runs of hidden systems:
path 1, H (8 x 18):
-17 -17 -5 -24 -31 11 -29 -20 65 10 10 -27 -9 4 -16 -12 57 32
32 -14 0 63 8 -26 3 -5 -18 -10 -36 -38 20 -6 -27 -3 -2 -54
-19 36 -11 -25 -6 31 53 30 -55 -26 -1 38 -19 13 -6 4 -28 18
-15 -14 11 -27 15 -3 -29 -22 58 46 40 26 25 -6 34 14 -33 10
28 -8 1 13 3 -19 -43 -10 -5 -7 -26 -43 -35 -23 18 -20 74 9
-26 -4 -9 17 -20 -3 47 -1 -9 -33 -15 -24 20 26 -78 -3 -20 -16
19 12 19 4 28 -2 14 30 -37 19 22 52 14 -2 47 24 -51 -15
-19 -4 -8 -53 -14 36 -31 -6 42 17 14 8 -27 -6 21 -8 45 43
path 2, B (8 x 18):
0 2 28 -46 -8 -3 57 1 27 24 21 20 26 39 -39 41 9 10
13 -30 -28 14 5 51 -49 21 17 24 -17 24 4 -28 46 -18 -7 -39
-7 65 -11 -21 -45 0 38 -34 10 -3 -29 -10 -26 -10 -14 -4 12 45
-10 -29 -11 1 58 -27 -22 -33 1 -10 -12 -13 30 -12 -6 -7 -58 -44
13 27 13 9 -5 -24 -13 36 -53 -31 21 -1 -51 -1 31 -8 28 45
-8 -45 29 -36 20 -21 13 -13 46 10 28 -10 34 37 -47 25 20 -6
43 -13 -18 37 -17 41 -26 57 -8 0 -20 19 -10 -12 29 -17 25 -36
-19 45 -6 -47 -31 18 63 -23 23 10 -9 19 4 13 -33 15 -13 28
path 3, P (8 x 18):
40 20 4 -19 21 -30 -25 -33 -7 1 -39 -23 -35 -28 34 -8 52 14
-12 -17 -6 -19 11 -20 24 14 -3 -62 0 -20 1 34 -77 -12 -7 -3
65 11 21 3 23 -23 5 45 -18 12 13 46 12 0 40 20 -22 -23
-17 -31 -3 -70 10 50 -3 -4 25 17 -4 13 -6 15 -8 10 55 6
44 4 -26 17 -14 -26 -18 -11 67 -7 -33 -14 27 -15 -17 -24 -28 -34
16 42 -2 -28 17 0 47 -19 -59 -11 -51 2 -27 -10 1 9 18 -1
-27 -15 -9 -53 35 -14 -7 11 21 -34 34 28 14 19 -24 -9 -64 12
61 1 30 -11 22 -45 -31 0 13 22 4 -3 -9 -15 45 11 48 10
path 4, Z (8 x 18):
22 34 9 -55 13 -40 0 -46 14 -3 -23 -16 -28 -11 6 1 41 40
-3 -45 -13 -13 51 -25 -14 -10 -1 -46 -20 -27 13 9 -46 -19 -17 -42
65 21 26 3 3 -39 28 61 -25 -27 14 23 -6 19 -1 9 6 -1
6 -21 -9 -67 6 46 24 14 36 16 -10 37 17 23 -21 15 18 -21
55 9 -29 7 -14 -5 -47 11 50 -1 -32 0 -7 -32 30 -32 11 -12
7 42 -20 -24 -4 -2 48 -40 -18 -19 -66 -17 -16 -10 -31 -4 13 0
3 1 -16 -31 55 -24 -15 5 -9 -36 3 29 10 -4 5 -16 -76 -16
39 12 35 -54 22 -48 4 10 10 -7 20 5 -18 19 2 16 45 38
path 5, T (8 x 18):
-5 -45 -27 11 20 39 -62 39 -15 -20 -4 4 -21 -15 28 -35 14 -21
14 44 14 13 -67 -11 51 0 34 18 4 -5 7 17 -31 19 18 27
-26 -41 -8 4 55 30 -17 -33 -28 23 -23 4 22 -20 21 6 -26 -50
5 55 -12 10 -48 -1 -6 31 -4 -29 15 10 -40 -9 16 -22 -3 58
-21 -28 34 -11 36 -35 15 -56 13 33 14 -22 38 14 -22 33 -6 -14
8 -17 -21 27 4 21 -44 52 -39 -44 -8 -7 -38 -12 19 -39 21 -6
-3 18 29 -7 -41 -7 59 -1 28 24 23 6 24 34 -41 37 6 18
-3 -44 -15 14 43 33 -47 -4 -13 22 -15 5 9 -25 43 -8 -8 -48
path 6, Z (8 x 18):
45 7 1 -31 -2 20 38 6 35 39 -23 41 33 6 -2 28 -6 -40
24 9 -40 -31 3 31 -45 10 17 -12 -36 17 -33 -30 34 -35 24 3
11 45 -17 -19 -10 -42 24 -52 30 -23 -41 -28 2 -10 -38 -12 -19 8
17 -9 0 -26 77 -29 -2 -3 -53 -28 -17 10 -6 -5 11 2 -28 -31
19 2 14 -53 5 -30 4 41 26 -41 38 17 -12 34 -30 -4 11 35
49 -38 12 -16 19 -5 4 3 40 27 -22 1 35 11 -15 18 32 -54
39 13 -36 5 -23 34 -6 48 -10 -36 -44 7 -28 -11 1 -34 29 -16
14 54 -24 -34 -14 -3 47 -30 32 6 -36 27 18 -8 -17 3 -49 -3
path 7, P (8 x 18):
11 -2 18 -15 11 -16 4 65 -39 -45 40 20 -26 30 -2 -1 13 27
22 -47 33 -7 7 4 2 29 38 40 37 23 37 29 1 33 21 -22
26 -15 -33 10 -24 57 -18 11 26 20 -50 -1 -2 -21 11 -16 41 -38
-7 49 -27 -11 -34 11 53 -35 22 -2 -47 0 10 -6 -37 -1 -34 -2
-16 20 -6 -25 54 -20 -4 -39 -39 -6 -9 15 -4 -26 35 0 -61 -1
-12 0 14 -45 18 -38 -34 0 7 -30 41 -10 -35 10 8 -11 23 60
33 -44 37 28 15 -49 -9 22 8 -8 19 -31 20 26 -31 11 35 -25
35 -10 -8 11 -21 50 23 67 -28 -7 -18 26 -5 12 -3 1 32 -34
path 8, H (8 x 18):
-24 -15 -43 10 -23 62 -54 28 15 -4 -1 13 -17 -24 29 -38 -9 -1
1 46 10 42 -50 -25 21 -49 22 35 -13 -32 6 -16 2 10 6 24
-49 -21 -11 6 51 13 -5 -30 -69 -19 -22 -16 -11 -14 4 -6 -22 -20
-26 22 19 13 -25 -32 -8 31 5 -20 68 7 -11 20 1 -5 -28 58
-11 -52 38 10 21 16 -6 -14 -12 54 16 -13 15 12 16 35 54 -15
-4 -16 -33 48 -40 38 -29 53 -1 -35 -5 -11 -15 -2 -10 -40 5 -10
-7 40 15 31 -44 13 62 -25 -5 51 -9 9 22 -2 -1 33 -18 -1
-39 -12 -28 -7 35 36 -43 -23 -32 2 -10 11 -20 -35 49 -21 -30 -4
path 9, S (8 x 18):
13 0 19 -30 16 -14 -11 4 -33 -16 -3 -18 -48 2 13 0 79 36
-16 -59 0 8 3 -2 -9 9 45 -10 21 -20 39 32 -58 -1 -4 -29
68 15 0 32 -5 12 6 49 -31 4 -26 24 -1 -12 35 4 9 -38
-34 8 -22 -62 -18 58 28 -12 36 20 -3 35 6 8 -14 6 -8 15
31 28 -9 15 12 -55 -36 -39 31 4 -14 -11 4 -36 32 -15 -41 0
-16 14 5 -32 13 -8 35 -18 -49 -38 -25 -25 -33 12 -35 1 43 23
-8 -39 19 7 30 -37 -15 27 17 -20 57 7 32 30 -23 7 -48 -10
53 -9 20 -2 7 15 -11 34 -24 22 -7 14 -23 -5 42 12 72 -9
path 10, B (8 x 18):
16 -9 20 10 52 -53 -50 -11 -21 0 21 -8 -8 -19 51 -2 -17 6
-6 -20 22 -21 3 -14 0 13 -12 -30 14 -34 -30 25 -31 -1 76 35
35 -38 7 23 -9 -2 10 49 39 -5 9 9 41 28 -38 5 -5 -47
21 31 -8 -18 -20 57 35 31 -26 27 -20 55 -12 -7 32 14 7 -7
-38 12 -26 -41 -11 18 -17 -50 62 21 1 10 8 -16 7 -10 -35 24
27 20 -11 33 17 -36 -31 -40 -13 -8 -45 -38 -18 -42 28 -22 5 -9
-23 1 6 -21 29 -35 26 1 -43 -61 5 -21 -18 26 -50 -5 -9 16
31 -32 34 11 26 -33 -23 50 7 4 56 21 19 22 16 16 -11 -11
path 11, U (8 x 18):
-50 -16 24 -30 13 4 -7 19 -19 -8 68 18 -16 26 3 11 -5 51
1 -41 29 50 -5 -29 -37 -18 33 34 27 -39 24 1 6 11 23 -9
-3 -15 -10 38 -32 53 26 30 -36 -6 -32 -16 -6 10 -30 -3 51 -27
-28 41 -15 17 -40 26 41 -7 9 24 9 30 22 -3 -2 11 -68 6
-24 6 6 -11 27 16 -32 -42 -28 39 -4 2 -22 -36 69 4 9 18
-50 -9 -6 1 -10 -17 -24 -22 7 -40 12 -52 -22 7 -42 -24 21 43
6 -9 19 69 14 -42 20 3 -49 -13 1 -27 21 5 -18 15 -30 -37
-29 -26 17 -11 1 52 22 46 -38 16 41 40 -1 28 8 24 9 2
path 12, U (8 x 18):
-41 13 13 34 -44 9 -2 -11 -28 5 17 -35 -35 -1 5 0 51 51
-56 -21 0 52 -1 4 14 -41 -20 10 -3 -36 28 0 -30 10 -36 -24
-31 2 8 50 -15 33 -3 31 -71 3 27 11 -23 -6 36 5 -3 14
-67 -12 25 10 -21 8 13 -42 12 37 41 -19 13 13 -12 27 3 33
-28 -30 -8 75 -11 25 -39 -11 -28 11 -8 -35 -4 -22 20 -12 8 -19
-49 26 9 30 -43 22 50 -5 -48 -2 10 -15 -14 13 -28 15 9 30
-59 -20 3 39 13 16 -11 -31 -17 32 26 3 25 -12 24 11 -56 -12
-39 -5 18 30 -23 21 -19 5 -41 10 26 -21 -35 -5 28 4 53 44
path 13, T (8 x 18):
32 -27 11 61 12 12 -16 35 -36 21 -3 8 16 -11 40 10 -1 -50
-39 22 -8 -35 -46 56 23 1 9 19 9 17 -24 7 -2 4 29 47
-13 -15 -4 51 1 -18 -29 -38 32 29 5 -19 38 -22 12 -3 -54 -28
-10 33 3 7 -4 6 9 -8 -71 -13 -19 -17 -51 -15 22 -4 44 33
-54 -24 12 5 1 -14 11 2 15 -12 54 -4 29 33 -47 10 -50 10
38 -19 28 38 11 -6 -33 28 -30 23 11 -1 -13 -13 56 9 45 -12
-51 -12 -17 -20 -44 50 19 -6 28 1 -1 -14 -2 21 -50 -4 33 21
17 0 -1 72 -6 -5 -2 -3 -8 29 -10 -1 33 -21 26 10 -48 -48
path 14, S (8 x 18):
31 6 31 22 5 -60 -9 31 -31 -41 23 -24 -27 13 -4 -5 30 27
-18 -63 27 -15 22 29 15 18 -8 16 20 2 23 38 -27 28 35 -29
42 -12 -21 28 -20 26 -41 53 32 6 4 27 6 -14 36 -21 -7 -28
8 40 -14 -23 -40 38 47 -33 21 36 -49 8 1 -11 -7 13 24 -3
-25 21 -31 -8 25 -18 -11 -35 1 -25 -15 2 8 -23 2 -22 -88 -4
10 43 33 -17 5 -53 19 -8 -35 -17 17 -9 -36 6 7 13 24 55
-34 -71 20 -17 49 -8 -25 -11 0 -7 33 -22 16 25 -27 10 15 -12
56 -15 3 43 -23 -3 -30 68 4 -14 6 -1 -7 6 11 -14 40 -19

runs to name:
path 15 (2 x 18):
3 -20 -23 -45 14 0 -57 31 32 -44 18 10 -26 1 2 -38 5 26
59 6 36 6 -4 -55 27 -11 26 19 -11 -20 20 14 -22 28 43 -10
 -> P
path 16 (2 x 18):
13 6 -32 1 -29 44 -21 -21 27 18 -56 -16 -18 -31 11 -22 48 -13
-14 38 -27 16 -27 -10 40 -22 11 -25 -30 -11 17 -1 -48 -15 -58 -9
 -> S
path 17 (2 x 18):
-42 -33 1 -54 58 19 -5 -25 -7 14 20 26 17 5 9 17 -37 -8
38 2 11 12 -15 -40 -53 33 32 -15 33 -10 -23 -8 26 -21 30 38
 -> H
path 18 (2 x 18):
56 9 8 -38 36 -34 -35 -8 11 2 -17 4 -24 -23 46 -6 36 11
-1 -12 -18 -34 8 -11 14 -11 16 -50 -34 -32 -7 17 -72 -19 22 -7
 -> Z
path 19 (2 x 18):
69 10 2 1 -20 10 -16 28 41 36 -14 26 5 -12 43 4 31 -19
-21 13 -35 -47 -6 34 17 -54 33 9 -54 -7 0 -13 -27 -11 4 -5
 -> T
path 20 (2 x 18):
38 25 12 -16 -45 -10 49 20 36 2 -8 2 7 29 -45 17 38 10
10 -27 -18 -5 43 27 8 -3 -18 14 -37 23 29 -10 6 7 -37 -70
 -> P
path 21 (2 x 18):
66 34 7 -7 -3 -47 -24 22 33 1 14 25 -5 -14 42 -7 -11 16
-9 -13 -7 -58 20 23 23 -38 1 1 -45 -20 -8 8 -36 6 54 -7
 -> Z
path 22 (2 x 18):
32 0 -31 28 8 15 -21 49 -41 -45 -31 11 -16 -16 15 -32 -16 -35
1 39 29 -54 -4 -19 56 -4 7 12 26 29 4 25 -14 34 -10 38
 -> U
path 23 (2 x 18):
32 -13 1 45 -7 -31 -35 -34 34 15 -30 -49 9 -23 3 -9 30 -23
-11 8 -14 4 3 13 47 19 -65 -51 -31 -10 -16 16 -44 -7 0 -15
 -> B
path 24 (2 x 18):
27 -15 42 56 14 -35 18 -2 -27 33 13 -9 30 6 12 39 -3 -36
-43 -19 -20 -27 -7 69 -15 28 -27 -9 6 16 -36 4 10 -12 36 22
 -> T
path 25 (2 x 18):
10 -5 47 59 -20 -30 7 19 -29 19 42 -20 -1 17 10 26 35 17
-45 -58 -5 24 0 68 -20 13 -21 23 9 -3 9 3 5 2 21 -26
 -> S
path 26 (2 x 18):
-33 -28 -22 48 -20 68 -18 0 -5 34 -14 0 13 -19 21 -6 -4 -36
-35 53 -20 27 -61 19 15 -31 15 19 -9 -7 -10 -22 7 -9 -19 37
 -> P
